In the rows, zero is written as 128.
The same turns and mirrors carry the whole set onto itself, and each row onto the other rows of its family. Which rows share a family with each named row? Give them in list order.
These 20 rows form 5 families of 4 rows each.
givib: [122 133  97 149 128 128 123 111 109 119 122 145 102 138 132 136  96 134
 145 114 135 115 142 131]
Mokez: [112 129 115 110 122 119 104 170  97 127 161 140  95  92 146 151 129 127
 148 127 133 136 124 110]
dafi: [131 130 103 118 137 127 119 119 110 146 148 161  78 121 154 117 119 140
 155 102 139 109 114 138]
lopi: [153 120 113 123 131 124 111 120 101 144 141 140  67 119 141 120 101 124
 142  98 138 100 127 140]
sumu: [135 134 116 123 135 150  94 127 116 149 123 152  87 111 157 134 110 148
 140  93 133 103 127 141]
pev: [126 131 114 135 131 141 136 120 119 142 123 156  98 137 124 128 102 120
 126 119 127 114 156 133]
guse: [131 131 106 136 133 144 148 126 111 144 128 165  99 126 122 129 111 136
 148 111 141 107 157 140]
Rerug: [124 138 123 116 106 118 112 180 116 131 147 138 100 103 115 143 113 134
 128 137 133 134 148 113]
Lesem: [137 131 100 117 141 139 135 126 106 145 131 169  77 112 152 136 117 136
 144  99 135 102 124 145]
Val: [129 112 120 124 112 117 119 169  90 144 166 121 101  88 149 146 121 144
 159 109 136 113 138 106]
Fef: [120 131 111 128 108 126 128 179 118 135 141 134 120 109 122 150 120 141
 120 131 126 122 151 104]
fipo: [116 118 106 110 131 116 122 143  91 136 176 128 106  93 145 151 113 147
 133 129 143 136 124 107]
vebo: [137 139 101 134 135 125 126 118 118 130 145 142  87 127 173 133 104 146
 140 104 146 108 115 132]
Dat: [120 116 118 147 127 136 134 127 112 119 148 157 100 132 133 121 114 132
 127 104 148  96 158 131]
dapov: [121 125 111 133 102 120 130 175 118 135 156 109 107 105 117 138 106 144
 125 120 138 105 136 111]
pepar: [129 132 134 118 109 107 122 164 112 150 123 133 109  99 118 144 105 137
 131 137 125 109 129 100]
labeg: [126 130 126 134 137 125 124 121 106 152 126 140  98 128 125 123  90 121
 139  98 134  99 165 126]
nuzi: [116 117 113 110 123 113 105 168  99 149 156 145  93  73 153 141 128 139
 139 115 140 127 127 111]
nar: [114 126 112 128 118 108  95 147  93 147 146 134 106  72 157 162 114 131
 132 119 133 120 132 114]
nugel: [120 129 113 129 104 111 123 168 111 129 132 135 104  92 141 165  94 152
 115 121 125 125 152 111]

Which other rows belong to the same family as pev? dafi, Fef, nuzi
Which other rows belong to the same family as Lesem? Mokez, guse, Rerug
Which other rows belong to the same family as labeg? vebo, dapov, nar
Which other rows belong to the same family as Val? givib, lopi, nugel

The same turns and mirrors carry the whole set onto itself, and each row onto the other rows of its family. Which rows share a family with each named row? Give them in list order.
These 32 rows form 4 families of 8 rows each.
mam: [139 125 128 147 102  95 145 147 177 166 124 126 132  93 137]
susa: [142 153 138 121 104 110 123 139 160 131 114 146 144  85 119]
nopom: [147 125 126 157 104 105 132 155 178 152 126 128 130  88 136]
bok: [141 123 119 119 122 132 147 151 166 147 131 164 138 127 121]
bufu: [144 127 114 140 110 126 137 153 160 191 158 136 129 116 102]
kagas: [141 155 118 113 115 135 128 146 142 156 152 158 155 108  97]
gaf: [133 116 135 118 122 121 139 159 173 135 129 150 142 124 121]
Tunib: [116 139 140 133 123 125 123 150 154 169 140 156 171  98 135]
Bure: [130 158 113 123 113 140 124 136 139 159 143 149 156 104  97]
Zoru: [139 126 109 138 113 121 150 155 158 191 161 138 142 117 116]
Dopo: [120 138 128 135 122 114 124 142 155 185 139 156 154 104 145]
ret: [130 117 116 141 108 131 135 162 167 185 153 135 147 126 113]
sokat: [141 159 113 149 104 105 118 145 144 172 147 127 144  79 112]
Vivam: [142 144 133 118 111 110 113 141 152 121 126 141 146  97 121]
gat: [155 122 111 137  98 117 133 157 169 139 142 116 129 102  95]
bude: [161 135 120 126  96 112 143 149 155 146 139 118 127 110  93]
dugos: [137 144 133 120 112 111 133 138 153 133 113 146 154  83 131]
Sez: [132 119 131 122 113 133 146 149 181 145 127 141 135 130 118]
mut: [141 147 121 146 107 107 117 153 139 167 153 136 158  71 114]
nol: [138 144 118 153 100 121 118 147 149 173 154 122 159  77 109]
rori: [131 122 117 150 108 130 149 160 167 191 155 136 147 103 112]
zop: [137 120 139 147 109 107 128 159 183 166 132 125 136  87 139]
Somiz: [121 135 146 135 123 122 120 146 170 170 140 165 154  94 137]
rudap: [139 120 133 111 113 126 155 148 175 149 130 157 142 123 122]
Femav: [142 143 137 130 114 111 120 145 156 122 129 137 154  75 118]
negi: [152 131 105 132  95 119 141 156 149 143 142 111 139 105  95]
Bog: [120 144 127 134 120 120 130 144 164 176 135 167 159  92 141]
Giruk: [126 141 126 110 115 135 130 147 142 160 155 148 163 113  96]
dufik: [150 113 134 138 109  98 146 157 174 165 129 132 127  94 136]
gelu: [134 140 113 124 112 136 127 148 139 143 151 148 164 114  92]
liget: [140 149 127 141  99 104 122 140 146 176 139 119 145  73 112]
laf: [161 135 119 124  99 123 146 149 158 139 132 127 129  95  88]

Which other rows belong to the same family as laf? bok, bufu, Bure, Dopo, dugos, dufik, liget
Which other rows belong to the same family as mut? nopom, Vivam, Sez, rori, Somiz, negi, Giruk

The same turns and mirrors carry the whole set onto itself, and each row onto the other rows of its family. Which rows share a family with each named row? Give them in list order.
These 32 rows form 4 families of 8 rows each.
didug: [131 117 117 138 123 117 138 155]
datil: [142 146 130 118 121 109 127 156]
kur: [126 141 101 141 130 138 113 138]
sida: [117 136 138 104 123 139 113 118]
zudut: [131 137 159 120 118 121 129 133]
kog: [139 139 138 143 133 125  93 134]
tibin: [113 124 141 119 129 148 117 117]
zak: [143 137 118 119 116 153 126 144]
Zepu: [134 144 111 136 114 147 125 138]
Vovob: [140 130 150 106 153 126 121 141]
sadu: [141 141 120 128 136 111 124 164]
Sumev: [157 141 116 140 135 115 128 139]
lifa: [116 135 133 132 152 134 105 118]
tana: [121 112 149 130 145 114 130 134]
meti: [119 131 139 142 137 143 116 114]
rak: [128 146 108 102 126 126 111 140]
pel: [127 100 120 116 121 121 117 143]
Tido: [141 117 129 103 128 131 139 154]
Biz: [133 122 110 128 141 110 133 156]
Tumeg: [119 125  98 127 131 141 120 131]
ral: [133 118 135 119 148 106 101 142]
dod: [133 122 123 140 106 139 109 134]
zigam: [131 128 150 144 148 112 129 138]
mizi: [130 114 128 115 138 134 126 106]
luz: [131 155 137 130 149 135 106 124]
viko: [142 151 139 122 140 149 109 131]
savik: [127 123 146 109 156 113 127 136]
riso: [141 133 103 116 150 124 114 123]
Rer: [121 133 102 108 138 136 110 140]
takuf: [134 131 160 138 127 123 130 141]
tugir: [147 120 141 139 123 125 140 122]
fezi: [130 114 121 116 121 125 146 149]

Which other rows belong to the same family as datil? sida, zudut, zak, Vovob, rak, Tido, viko
Which other rows belong to the same family as didug? kur, lifa, tana, meti, Biz, Tumeg, zigam
Which other rows belong to the same family as fezi? tibin, Zepu, sadu, luz, savik, Rer, takuf

The same turns and mirrors carry the whole set onto itself, and each row onto the other rows of its family. Which rows share a family with each named row? Give them in list order.
These 32 rows form 4 families of 8 rows each.
Roged: [145 131 107 122 111 137 126 142 140 126 141 107 143]
nura: [152 132 124 134 111 136 137 136 159 131 139 111 134]
ninuf: [145 130 117 117 114 138 129 147 140 131 134  99 141]
kuda: [103 122 126 135 150 128 104 128 117 138 127 125 125]
kuzis: [151 120 130 124  99 119 141 128 151 115 138 125 136]
bet: [103 117 135 125 138 122 115 112 104 129 128 136 125]
Mip: [146 126 115 111  99 131 138 127 126 117 142 118 143]
gavi: [108 127 130 130 153 137 112 123 113 143 120 125 122]
Suga: [118 122 145 143 151 138 115 121 126 145 118 132 113]
Deg: [107 120 128 124 146 118 115 116 107 119 127 138 121]
sog: [158 130 129 120  95 127 143 124 138 126 134 124 130]
Porop: [153 121 141 116  98 131 147 127 139 122 134 117 133]
Gor: [156 121 119 134 111 122 134 138 157 129 137 114 135]
Puzi: [155 138 124 128 106 130 139 134 155 135 132 114 129]
vodiz: [119 123 140 147 156 120 119 119 136 135 124 134 110]
gem: [141 125 114 111 101 118 138 129 138 113 140 118 144]
babos: [154 127 135 128 111 136 140 139 155 134 132 106 131]
rop: [110 122 144 147 150 126 115 121 137 143 124 130 115]
ligi: [149 132 115 112  96 131 130 135 128 119 136 119 139]
tuk: [101 118 129 134 156 130 109 125 127 134 122 128 129]
Gula: [109 125 121 136 159 122 108 128 122 132 126 127 120]
Toka: [143 125 123 105 101 133 136 135 125 118 136 109 143]
poma: [153 126 133 123  98 130 148 121 146 122 140 123 133]
nog: [110 117 153 137 137 120 126 106 123 133 125 141 115]
sefa: [109 116 143 143 155 126 122 115 137 141 120 132 120]
Tutik: [146 126 103 121 112 121 131 139 144 128 139 107 144]
Bis: [117 117 146 135 143 115 126 107 121 123 125 145 112]
pemu: [113 121 156 133 140 135 122 112 120 131 119 142 114]
mon: [103 109 134 126 145 126 113 116 110 125 124 138 130]
bibez: [146 140 111 119 107 134 126 144 145 128 134 109 138]
fop: [103 126 140 120 141 134 119 113 106 129 121 135 122]
vuri: [112 107 147 134 143 123 126 106 120 132 121 142 121]

Which other rows belong to the same family as Gor? kuzis, gavi, Suga, gem, Tutik, pemu, fop
Which other rows belong to the same family as Toka? ninuf, Deg, Porop, vodiz, babos, Gula, Bis
Which other rows belong to the same family as bibez? sog, Puzi, ligi, tuk, sefa, mon, vuri
Which other rows belong to the same family as poma? Roged, nura, kuda, bet, Mip, rop, nog

The same turns and mirrors carry the whole set onto itself, and each row onto the other rows of its family. Which rows share a family with each named row? Give them in list order.
These 32 rows form 4 families of 8 rows each.
Ropar: [137 105 111 126 122 133 138 127]
pove: [138 115 105 118 149 114 123 140]
bafim: [128 134 151 135 158 125 115 134]
tam: [115 148 151 137 144 121 131 118]
mela: [132 109  99 140 128 123 127 136]
logu: [125 134 157 133 151 127 122 118]
fonan: [125 123 161 131 143 131 118 133]
Ves: [117 137 158 123 144 123 137 119]
dibov: [122 143 149 150 139 115 123 116]
mezot: [115 130 156 126 128 133 146 127]
tizu: [121 120 154 131 136 135 152 132]
reguk: [129 127 151 134 152 113 112 145]
Febim: [121 139 150 146 155 117 119 136]
gilu: [121 129 100 136 143 104 119 126]
savu: [120 138 107 133 133  99 116 133]
zedoz: [119 128 112 141 107 118 132 120]
Keve: [114 141 151 147 137 124 141 119]
tib: [119 127  97 133 129 106 136 133]
Tifer: [123 103 108 130 117 125 137 134]
Pesuk: [131 120  95 136 141 114 130 129]
ronuf: [120 111 108 127 113 128 135 121]
kivud: [111 127 105 136 118 109 137 122]
tono: [128 116 156 125 143 137 129 142]
raba: [117 126 163 121 135 126 132 134]
vekiv: [130 112 153 117 143 126 141 143]
Sozes: [111 132 105 135 119 110 122 119]
Nena: [122 125 102 125 143 107 111 132]
telas: [123 128 151 132 130 128 152 114]
Taz: [131 104 105 117 137 126 124 134]
Tesav: [133 105 103 131 142 119 120 138]
Vub: [128 118 152 129 154 128 130 149]
sel: [120 116 102 137 116 116 133 139]

Which other rows belong to the same family as kivud? bafim, tam, mezot, gilu, Tifer, tono, Tesav
Which other rows belong to the same family as Ropar? pove, dibov, reguk, savu, zedoz, vekiv, telas
Which other rows belong to the same family as Sozes? tizu, Febim, Keve, ronuf, Nena, Taz, Vub

